Each path below is one point turned by a fixed rotation once a step. After each direction that follows a path, write how fast that rotation turns it, in degrees a step (0 if it stays still).
Each turn is a multiple of 5 degrees from 10 to 175, or 0.
Rotation 1:
-0.916 1.531 3.840 -0.006 0.612 -1.972 -0.970 -1.279 2.951
-1.992 -0.054 2.480 1.016 2.605 -1.844 -1.557 -0.703 3.024
-1.558 -1.275 2.453 2.586 1.808 0.773 -0.910 -0.916 3.424
0.687 -0.656 2.729 1.627 0.682 0.714 0.685 -0.222 4.538
1.390 0.481 1.709 0.747 2.503 -0.468 0.133 1.686 4.372
0.358 1.214 1.651 1.869 2.912 1.204 -1.364 2.574 2.665
0.549 2.305 3.480 1.810 0.668 2.334 -1.067 1.437 1.933
0.632 3.353 3.966 0.089 0.394 -0.188 -0.883 0.743 2.316
-1.197 2.437 3.192 0.140 2.134 -1.731 -2.208 0.404 1.722
-2.629 0.853 3.355 1.817 1.715 -0.127 -2.279 -0.914 1.679
-1.265 -0.139 3.790 1.593 0.125 -0.218 -0.356 -1.952 3.307
-0.249 -0.531 2.443 0.622 1.693 -1.754 0.009 -0.787 4.552
-0.441 -0.960 1.239 1.943 3.263 -0.173 -0.782 0.818 3.880
Directions:
-1.366 -0.150 1.661 -0.032 0.905 -0.155 2.446 1.241 -0.599
0
-0.870 2.218 1.249 -0.728 -0.634 -0.549 -1.287 -0.306 -1.775
40
Rotation 2:
2.921 -1.844 1.315 0.000 -1.381 2.146 1.104 -3.439 -2.287
1.132 -0.915 -1.285 -0.795 -2.971 3.036 -1.852 -0.051 3.602
3.960 -1.779 -0.432 2.485 0.207 -1.800 0.129 2.773 1.524
-0.522 -3.144 0.198 -1.288 -2.180 -4.374 -0.012 -1.645 0.270
-0.786 2.831 0.309 -1.206 -3.236 -2.003 -2.433 2.974 -0.600
1.496 2.580 3.403 2.913 -0.685 -1.519 0.967 -1.497 -1.967
-0.885 1.789 2.174 -2.239 -1.688 1.064 1.774 -2.837 3.165
3.093 3.579 -2.085 -0.559 1.524 0.198 1.055 1.394 2.502
3.052 -1.378 -0.119 -1.440 3.000 -2.276 -0.221 -3.430 -0.548
1.082 -0.708 -0.812 -5.055 -1.885 1.228 -1.926 0.298 -1.306
3.692 0.453 -0.756 2.720 -1.759 1.502 -2.232 0.437 -2.561
1.084 -3.707 3.222 1.187 -2.209 0.853 -0.406 -1.920 1.956
0.665 -0.170 -1.544 -0.201 -3.560 -0.782 1.505 3.099 3.374
Directions:
-0.799 2.804 0.795 -0.699 1.096 -0.713 1.158 -0.812 0.204
40
0.491 -0.673 -0.922 0.424 0.950 -0.312 1.385 0.200 2.948
70
1.189 0.526 -0.086 -0.225 -0.073 0.386 1.822 2.657 -1.044
140
Rotation 3:
-0.387 -1.070 4.582 -2.250 -1.184 -2.241 -2.247 -0.767 -1.006
-0.034 -0.678 2.475 -1.806 0.957 1.635 2.588 -3.555 -2.859
1.818 -3.543 -0.467 1.747 3.471 0.295 1.054 -2.535 0.930
0.691 -1.669 0.851 -1.499 0.979 -2.081 -3.430 -1.868 3.603
1.740 1.420 1.974 -3.085 -2.968 -0.291 -0.818 -3.575 -0.443
3.373 -1.811 2.228 2.065 -0.643 0.804 1.359 -2.098 -2.981
0.052 -2.670 3.444 1.416 3.836 -1.622 -1.318 -0.322 0.005
-1.448 -0.392 1.159 -4.275 2.076 -1.821 -0.058 -3.140 1.015
2.370 -2.468 -1.344 -1.721 -1.810 1.057 1.521 -4.251 0.293
3.313 -2.455 2.173 2.649 -0.319 1.334 -2.713 -1.428 1.145
1.027 2.047 4.343 -0.568 1.814 -2.159 -2.443 -1.630 -0.270
0.829 -0.735 1.186 -2.351 0.398 -2.919 2.730 -2.833 -2.909
0.374 -5.992 0.583 -0.069 0.366 0.881 0.811 -1.568 -0.380
Directions:
-1.051 -0.317 -1.012 0.701 0.151 -0.264 -1.956 -1.948 -1.713
0
0.004 -0.173 1.002 1.025 -0.047 3.310 0.114 -0.247 -0.506
95
Rotation 4:
0.223 -0.122 -1.383 -1.896 2.226 3.827 0.279 1.677 2.357
-1.620 -0.545 -1.253 2.122 -4.585 -0.212 1.620 1.379 -0.018
1.109 0.083 0.066 -1.952 -0.673 1.903 -3.818 -0.976 -2.973
0.477 0.876 -0.280 -0.746 1.352 1.830 1.123 4.555 2.075
0.085 -2.715 -1.388 1.212 -3.741 -2.122 0.120 0.982 -1.667
1.429 0.735 2.490 -3.838 0.490 1.241 -1.537 0.110 -2.499
2.049 1.304 -0.710 0.912 0.578 -1.497 1.075 4.088 2.557
1.010 -3.947 -0.649 -1.167 -2.285 -2.320 0.488 -1.590 -1.182
1.119 3.360 2.903 -3.205 0.328 0.222 0.566 -0.414 -0.455
3.032 0.381 -2.257 1.840 0.284 -1.946 -0.072 0.788 3.174
-0.570 -3.251 0.175 -2.860 -1.745 -0.148 1.542 -2.962 0.418
0.546 5.449 0.935 -0.734 -0.948 0.356 0.286 -0.893 0.365
2.495 -1.631 -3.259 1.410 0.567 0.791 -1.248 -0.786 3.013
Directions:
-1.509 -1.440 -1.651 -0.490 -0.726 -0.873 2.139 0.047 -0.438
120
1.859 -0.710 -0.199 1.930 0.461 1.257 1.858 0.508 0.381
125
Rotation 5:
-1.099 4.630 -0.526 -0.606 -1.824 -2.354 1.823 -0.967 2.043
0.176 -0.169 0.445 0.685 3.635 -1.916 2.710 4.096 -0.347
-1.301 -0.875 0.782 -2.782 -2.842 -1.775 4.166 -1.366 -0.309
-1.660 0.883 -3.797 -1.067 1.521 -2.939 -0.305 2.419 2.348
-2.870 0.657 3.851 0.002 0.522 0.611 3.498 1.245 2.185
1.942 2.897 -1.470 -0.677 0.240 -4.473 2.641 -0.790 0.097
-2.139 -1.944 -0.808 -1.341 0.890 0.025 3.120 4.556 -1.101
-2.453 -0.137 0.918 -1.998 -1.950 -3.781 1.148 -2.021 2.761
-0.497 2.822 -2.348 -0.227 3.307 0.111 2.116 2.673 2.518
-1.515 0.848 3.925 0.365 -1.680 -2.254 3.644 1.406 -1.188
1.203 -0.981 -3.215 -2.562 1.758 -3.538 2.392 -0.203 0.659
-4.554 0.434 -0.187 -1.213 -1.596 0.865 1.954 3.239 1.155
-0.254 1.363 1.899 0.175 1.646 -4.687 0.877 -1.175 3.252
Directions:
-0.699 -1.943 2.675 0.724 0.633 -0.871 -0.360 0.362 0.071
140
-0.944 1.026 1.219 0.046 -2.926 -0.366 0.124 -0.938 -0.591
155
1.956 -0.052 0.377 0.369 0.037 -0.621 1.506 0.405 -2.539
90
Rotation 6:
3.557 1.535 2.916 -1.602 0.756 0.584 1.390 -1.601 0.595
0.216 -0.521 1.227 2.859 2.455 0.275 1.841 -1.726 3.049
-1.497 0.396 1.658 3.283 -1.131 -3.141 0.554 -1.935 -1.049
0.405 0.916 1.333 -2.606 1.300 -4.273 -0.381 -0.854 -0.434
2.362 -2.084 3.617 -0.317 2.673 -0.003 -0.545 0.819 0.197
1.596 0.736 2.145 1.840 0.900 1.829 1.396 -3.653 -0.853
-1.569 -0.575 0.246 0.486 0.450 -2.415 2.559 -3.282 2.161
0.315 -0.393 3.166 0.711 -1.569 -3.988 0.335 1.302 0.470
2.747 2.937 2.317 -0.563 2.431 -1.417 -0.933 -0.259 -0.575
0.123 -1.832 1.434 1.450 4.376 0.472 -0.001 -2.047 0.324
-0.798 -1.745 2.251 1.169 -1.432 -0.867 1.645 -3.357 -1.815
0.992 0.726 1.677 -2.611 -0.874 -3.021 2.193 -1.480 1.872
2.178 0.084 3.040 1.661 1.591 -1.332 0.149 1.879 2.516
Directions:
2.360 0.801 1.044 -0.678 0.860 1.060 -0.548 1.713 0.716
90
0.552 0.280 1.348 1.557 -2.048 0.531 -0.382 0.320 -2.006
135
Rotation 7:
1.259 3.386 0.922 2.291 0.830 -3.132 1.196 2.470 0.076
-0.490 -3.216 -2.143 2.481 -1.507 1.324 -1.645 2.811 0.862
-1.638 -0.027 0.580 -1.770 2.785 2.685 -1.059 -2.379 2.921
1.082 3.395 1.378 1.522 1.354 -3.792 -1.267 -1.216 -0.228
1.670 -0.356 -3.928 1.991 -0.848 0.577 -0.854 3.389 -0.569
-1.644 -1.911 0.924 -0.910 2.484 2.674 1.013 1.080 3.596
-0.807 1.532 2.421 1.710 -0.111 -2.641 -2.408 -2.971 1.704
1.541 2.359 -3.691 1.566 0.408 0.761 -2.317 1.043 -2.338
0.530 -1.898 -0.259 -0.922 3.611 0.620 1.786 3.297 2.145
-1.032 -0.371 1.697 1.735 -1.870 -1.502 -0.816 -1.733 4.524
-0.882 3.245 -1.172 1.989 0.095 2.285 -3.313 -0.724 -1.833
1.252 -1.338 -0.900 -1.097 4.933 -1.198 -0.375 2.322 -0.842
1.199 -0.628 -0.981 0.783 -1.425 -2.039 1.401 -0.223 4.900
Directions:
-0.659 1.029 1.881 -0.111 2.162 0.892 1.375 0.827 -0.534
130
-1.755 1.089 -0.627 -0.252 -0.691 -0.802 -1.032 2.115 -1.411
110
Rotation 8:
-1.702 -0.615 -0.116 0.167 1.358 3.014 3.585 0.472 2.173
0.347 0.449 -1.806 3.719 -2.356 -0.455 -2.900 0.313 -0.568
-3.120 -1.598 -0.768 -3.298 0.395 1.929 1.004 -0.013 -1.780
3.916 -2.225 -0.176 1.312 -2.212 -0.087 -0.279 1.890 1.024
-4.689 -0.211 0.056 -1.159 -0.604 -1.955 0.366 -0.013 1.994
2.493 -2.014 -1.178 1.645 -0.093 2.489 -0.713 -3.299 0.846
-2.852 -0.186 -1.608 1.016 2.078 -0.113 -0.206 3.848 0.032
0.643 0.806 -0.826 -0.029 -4.624 2.691 0.695 -1.430 -0.249
-1.408 -4.052 0.234 -0.139 0.730 -2.335 -1.574 1.083 -1.960
1.326 -0.147 -0.706 -2.535 -1.264 1.949 1.119 0.411 4.103
-1.866 -1.535 -0.388 4.368 -0.230 -2.366 0.686 -0.816 0.113
-1.336 0.324 -1.492 -1.903 0.446 3.749 -2.703 -0.840 0.780
1.245 -1.793 -2.099 2.192 -0.580 -0.182 2.986 2.013 -2.038
Directions:
1.184 2.250 1.637 -0.491 1.393 -0.938 0.188 -0.484 -0.947
0
0.761 -1.282 1.224 -2.027 -1.677 -1.485 0.262 0.646 -0.202
70
0.977 0.620 1.244 -0.634 -0.976 2.417 -1.252 -0.343 1.267
170
Rotation 9:
2.042 1.217 0.765 -2.889 -1.920 3.828 0.070 -0.166 1.859
-2.664 -0.580 -3.489 -1.896 -0.967 -1.881 1.390 -2.481 -0.992
-1.340 -0.550 2.813 -1.013 1.757 -2.388 -0.358 1.927 3.595
-0.494 1.599 0.036 1.394 -4.280 0.248 -0.200 2.943 -1.831
3.316 0.595 -2.996 1.727 0.219 -1.721 -0.400 -1.838 2.700
-3.217 -2.123 0.812 0.882 -0.450 3.115 -2.107 -1.701 1.608
2.030 -0.769 2.160 -3.233 -2.392 -2.189 -0.985 -1.337 -1.837
-0.571 1.676 -1.809 -2.708 -0.457 1.549 3.094 1.215 2.994
-3.673 -1.010 -1.802 1.426 -0.145 -3.798 -1.091 0.406 -0.535
1.954 1.245 3.619 1.563 -0.830 -0.444 -1.741 1.845 2.786
0.811 0.072 -2.750 1.422 -4.122 2.440 0.404 -1.211 -1.153
0.875 -2.099 -1.362 -1.687 2.099 -1.190 -1.746 -3.085 2.824
-3.776 -0.071 3.258 -2.319 -1.725 1.809 -0.625 0.327 -0.110
Directions:
-2.188 0.737 -0.011 0.703 1.626 -0.659 -0.844 -1.809 0.694
110
-2.292 0.042 -0.409 0.557 -1.285 2.158 0.341 0.539 -0.962
155
